(in the rows, 128 means zero)
The rows below come in pairs that one turn or mirror swaps. Which row does each named row swap with?
The rows were stretched afterwards, more along some directions than others.
Saz: [125, 165, 110, 104, 152, 159, 171, 133, 140, 145, 109, 116, 151, 126, 152, 195]
riz: [149, 127, 138, 104, 111, 136, 137, 150, 90, 126, 112, 140, 96, 126, 124, 122]
bos: [164, 111, 181, 154, 88, 103, 62, 120, 135, 135, 170, 138, 83, 108, 136, 80]
tiv: [141, 129, 77, 122, 132, 137, 173, 115, 125, 150, 106, 99, 129, 111, 170, 157]
Vene: [117, 137, 145, 139, 128, 119, 109, 106, 146, 136, 162, 154, 118, 128, 138, 124]
Pevan: [142, 93, 143, 131, 86, 131, 61, 149, 122, 94, 135, 157, 124, 146, 91, 56]
Sez: [104, 114, 70, 65, 156, 150, 161, 162, 99, 112, 84, 155, 185, 164, 107, 156]
vifu: [158, 101, 143, 103, 124, 85, 108, 140, 117, 100, 123, 170, 149, 138, 76, 133]
Mufez: [130, 132, 156, 95, 134, 140, 138, 172, 98, 72, 116, 138, 140, 173, 108, 124]
Relo: [116, 136, 185, 118, 113, 87, 79, 161, 149, 95, 124, 157, 114, 122, 72, 63]
mati: [127, 160, 98, 103, 152, 167, 173, 128, 135, 142, 104, 116, 152, 131, 156, 199]
gezor: [145, 108, 121, 152, 106, 79, 108, 106, 125, 151, 154, 142, 111, 104, 142, 106]
sovaz: [113, 120, 93, 119, 123, 88, 159, 138, 122, 129, 124, 157, 145, 127, 127, 134]
Zaba: [133, 114, 145, 118, 83, 118, 116, 141, 140, 90, 120, 115, 129, 137, 120, 55]
Naf: [145, 128, 89, 121, 127, 128, 171, 113, 135, 144, 106, 95, 128, 116, 173, 161]
ruz: [122, 125, 59, 145, 152, 142, 172, 94, 163, 151, 113, 86, 159, 131, 197, 201]
zuk: [117, 124, 118, 106, 139, 140, 156, 156, 95, 87, 116, 116, 165, 183, 121, 125]
Dopiz: [151, 118, 135, 86, 109, 128, 137, 148, 88, 112, 99, 140, 119, 134, 128, 131]
puv: [122, 128, 138, 95, 148, 147, 152, 170, 98, 79, 121, 123, 164, 178, 116, 128]
pozap: [144, 114, 126, 154, 106, 84, 113, 106, 137, 148, 162, 128, 114, 101, 150, 96]
sof: [141, 148, 119, 125, 131, 129, 131, 110, 150, 161, 133, 106, 144, 93, 148, 157]
pivep: [103, 146, 115, 133, 176, 139, 134, 116, 130, 129, 99, 110, 146, 145, 138, 172]
kerek: [168, 102, 172, 139, 65, 76, 73, 129, 128, 101, 134, 150, 111, 113, 96, 49]
Rez: [93, 125, 116, 118, 157, 120, 108, 137, 138, 133, 142, 132, 180, 160, 128, 125]
zad: [87, 129, 78, 73, 157, 168, 151, 160, 119, 121, 79, 138, 169, 165, 115, 141]
nat: [141, 116, 109, 142, 130, 121, 150, 90, 100, 119, 108, 106, 138, 150, 155, 145]
butez: [131, 128, 130, 116, 129, 152, 152, 158, 107, 85, 130, 110, 145, 169, 125, 129]
fetep: [121, 138, 182, 106, 97, 97, 87, 172, 133, 86, 111, 173, 94, 131, 61, 56]
ruge: [142, 94, 153, 125, 103, 143, 61, 153, 118, 91, 139, 166, 120, 145, 91, 67]
tid: [114, 133, 122, 109, 143, 135, 168, 170, 105, 80, 123, 121, 169, 176, 124, 131]
vekif: [114, 137, 140, 139, 131, 127, 109, 105, 147, 145, 157, 155, 111, 125, 138, 128]
Seb: [106, 111, 104, 115, 164, 127, 129, 119, 144, 120, 142, 117, 192, 169, 151, 153]
bubi: [102, 137, 119, 130, 158, 119, 153, 118, 133, 135, 101, 114, 125, 128, 125, 151]
zego: [109, 136, 119, 130, 140, 120, 145, 89, 129, 150, 143, 129, 117, 121, 146, 133]
degu: [139, 110, 113, 113, 165, 128, 159, 98, 140, 101, 113, 103, 163, 170, 145, 195]
zopiz: [134, 97, 123, 142, 101, 150, 79, 142, 130, 97, 131, 154, 122, 145, 113, 84]
bip: [147, 99, 155, 140, 85, 134, 67, 152, 117, 92, 154, 162, 105, 139, 90, 61]
movim: [156, 99, 167, 141, 98, 91, 67, 110, 109, 129, 160, 152, 107, 123, 137, 98]
Ven: [122, 149, 130, 154, 163, 134, 114, 107, 138, 134, 117, 103, 139, 146, 150, 174]
zoso: [150, 104, 169, 131, 101, 132, 55, 151, 116, 91, 141, 167, 110, 145, 96, 82]
favi: [128, 127, 166, 145, 117, 85, 86, 131, 163, 133, 134, 132, 115, 98, 100, 95]
pefa: [128, 110, 95, 151, 125, 118, 117, 108, 87, 138, 128, 131, 150, 140, 136, 117]

degu swaps with vifu
zuk swaps with Pevan
mati swaps with Vene
bubi swaps with favi
Sez swaps with Seb

